One vector is turned by the same rotation once a step. Each row is the vector after some number of steps, and that number follows the row.
The counts run from 0 to 603.
[157 128 157 115 174 140 145 133 143 121 124 114 103 101 131 128  77 130
 104 119 154 141  88 142 122 197 132 111 178 101 147 136]  431
[ 89 143 166 103 120 133 146 163 172 119 102  84 122  94  98 149  83 117
 140 178 121 108 111 136 134 151 172 106 151 123 120 151]  498
[134  91 196 143 163 133 132 132 150 129 142 131 107 165 127 149 119 106
 109 191  88  95 128 152 103 141 131 113 135 151 100 145]  261
[117  96 136 135 115 125 100 116 111 145 140 109 130 160 133 111 105 141
 132 159 120  93  71 158 104 192 131 122 185 129 143 143]  439
[158  99 135 149 187 145 106 158 124 130 128 153  98 125  69 120 144 111
 125 163 110 160 103 169 139 104 101 124 121  91 110 180]  119
[134  89 196 132 164 127 129 145 122 129 134 142 103 158 120 138  91  95
 116 187  85 112 134 152 100 115 129 102 124 155  92 134]  262
[116 142 163  74 149 155 132 156 157 139 110 113  90 103 147 104 108 113
 141 150 141 121 132 130 143 153 161 100 144  95 118 202]  61
[129 102 160  91 149 141 154 181 147 119 126  85 145 108 127 129  90 122
 167 201  99 101 136 141 115 142 151 129 150 113 136 161]  406
[141  92 159  89 126 139 124  59 127 148 143 110 123 129 124  95  77 129
 126 162 163 116 136 133 146 135 148 120 159 101  92 188]  320
[183 128 168 121 203 146 130 132 116 126 127 129  85 133 119 127 106 119
 106 129 107 183 103 119 124 162 118 156 155 113 132 154]  271
[178 113 178 114 191 138 149 151 126 127 149 143 109 109  84 144 116 129
 137 115 123 132 106 130 126 158  98  77 169 123 112 129]  426
[141 110 128 142 118 163 122 140 141 144 140 121 112 127  73  80 118  67
 124 166 168 127  99 159 167 129 109 125 146 125 110 181]  467
[132 106 162 164  97 131 147 141 108 131 161 126 105 146 131  82 122 120
 142 197  79 130 108 167 115 155 169 105 150 112 105 150]  255
[132 106 139 118 160 141  79 173 159 159 138  99 120  98  80 144  81 110
 160 140 161 120  96 142 125 154  84 114 151 138 153 141]  32
[121 116 157 132 180 121  82 155 134 137 146 128  85 151 117  93 131 124
 135 144 136 159  93 146 137 137 144 156 128  81 128 197]  368
[142 117  99 115 112 158 104  77 103 155  87  95 121 119  93  98  86 114
 175 174 136 151 103 136 145 155 152 109 172 134 142 140]  41
[127 142 145 106 171 103 154 163 141  98 107  94 112 116 101 140 131 160
 166 160  97 153  95 134 142 171 165  86 161  91 113 147]  245
[112 110 171 142 129 121 115 115 156 107 107 114  99 177 104 145 114  95
 106 176 114  98  99 150 144 119 133 103 161 144  60 143]  353
[120 100 170 163  94 136 130 130 125 132 153  99 105 137 155  98 104 125
 134 188  82 128 104 175 114 157 179 114 153  98 105 157]  254
[140 114 159 104 167  99 116 139 145 120  92 119 106  73 120 161 139 134
  94 152 118 118  77 162 112 143 150  70 134 130  99 135]  239
[149  86 135 136 137 177 114 155 162 150 143 102 117 127 120  96 160  94
 156 194 119 113 131 166 141 146 109 117 145 121 130 177]  560
[147 117 156  70 149 160 148 130 119 136 120  98 140 126  91 100 101  94
 168 170 153 107 144 109 137 138 135 132 166 116 128 177]  315
[144 111 156  91 147 105 125 118 103 164 126 169 106  97 120 120 124 130
 113 144 144 115  89 144 119 147 121  55 137 168  83 161]  329
[139 127 144 103 140 120 112 195 141 154 151 133 116  78 112 115 125  83
 142 168 130 119  79 147 148  95  99 131 113 122  92 188]  214
[154  92 163 139 165 152 114 148 163 105 134  86 116 183 127 119 124  75
 147 183 119  97 134 144 121 162 127 119 161 133 113 131]  9
[148  83 122 149 155 122 106 162 104 136 165 126 138 138  81 108 101 126
 142 160 146 117  64 172 116 159  95 140 166 138 143 139]  281
[139 108 134  84 167 113 114  79 123 143  96 112 123 132  88 118  88 132
 153 157 182 165 117 113 151 123 144 108 143 148  93 174]  478
[ 97 120 133 119 132 116  87 167 141 154 120 126  95  68 104 129 136 135
 138 155 123 119  81 165 130 140 156  62 130 118 115 165]  491
[145  94 117 134 127 129 129  89 121 165 122 138 117 108  99 147 124 173
 149 178  89 146 113 163 138 126 118  72 142 141  88 152]  141
[106 166 155 105 119 121 146 156 109 136 113 113 103 105 113 119  64 144
 132 128 122 140  66 128 127 181 160  99 175 122 131 148]  340
[161 139 115 126 162 149 121 144 122 129 106 110 115 127 131 136 116 136
 153 179  78 155  82 140 153 139  98 164 172  78 126 173]  552
[161 103 120 127 147 155 121 112 142 147 117  87 118 144 108 126 102 107
 180 175 139 174 112 143 142 161 125  96 159 191 127 110]  289
[156 144 149  85 135 127 120 161 137 150 111 121 103  71 146 137 116  95
 161 152 101 108  96 128 161 107 112  80 144 128  76 155]  55
[159 110 134 130 129 132 119 125 127 162 126 136 111  76 111 157 123 136
 153 168  73 132  95 153 124 129 116  59 147 138  96 123]  144
[140 108 135 105 146 118 111 157 118 141 133 138 124  67  84 123 110 135
 143 142 135  85  77 150 122 153 103  56 175 108 126 145]  584
[141 106 153 162 126 169 144 155 162 107 118 112  96 155 123 108 129  86
 112 176 104 110 112 176 134 164 124 113 169 110 120 144]  5
[125  88 151 135 127 112 111  47 139 154 138 126 109  98  80 133 114 146
 117 158 140 150 100 150 128 120 168 107 145 112  89 162]  231
[156 144 160 109 178 123 116 125 103 149 140 138  89 135 116 119  88 136
 151 106 130 170  87 104 131 168 108 111 167 130 106 160]  178
[139 122 180 108 109 129 148  99  84 125 116 129 108 142 115  98 132 109
 129 183  82 118 105 138 110 127 178 129 159 116  91 165]  507
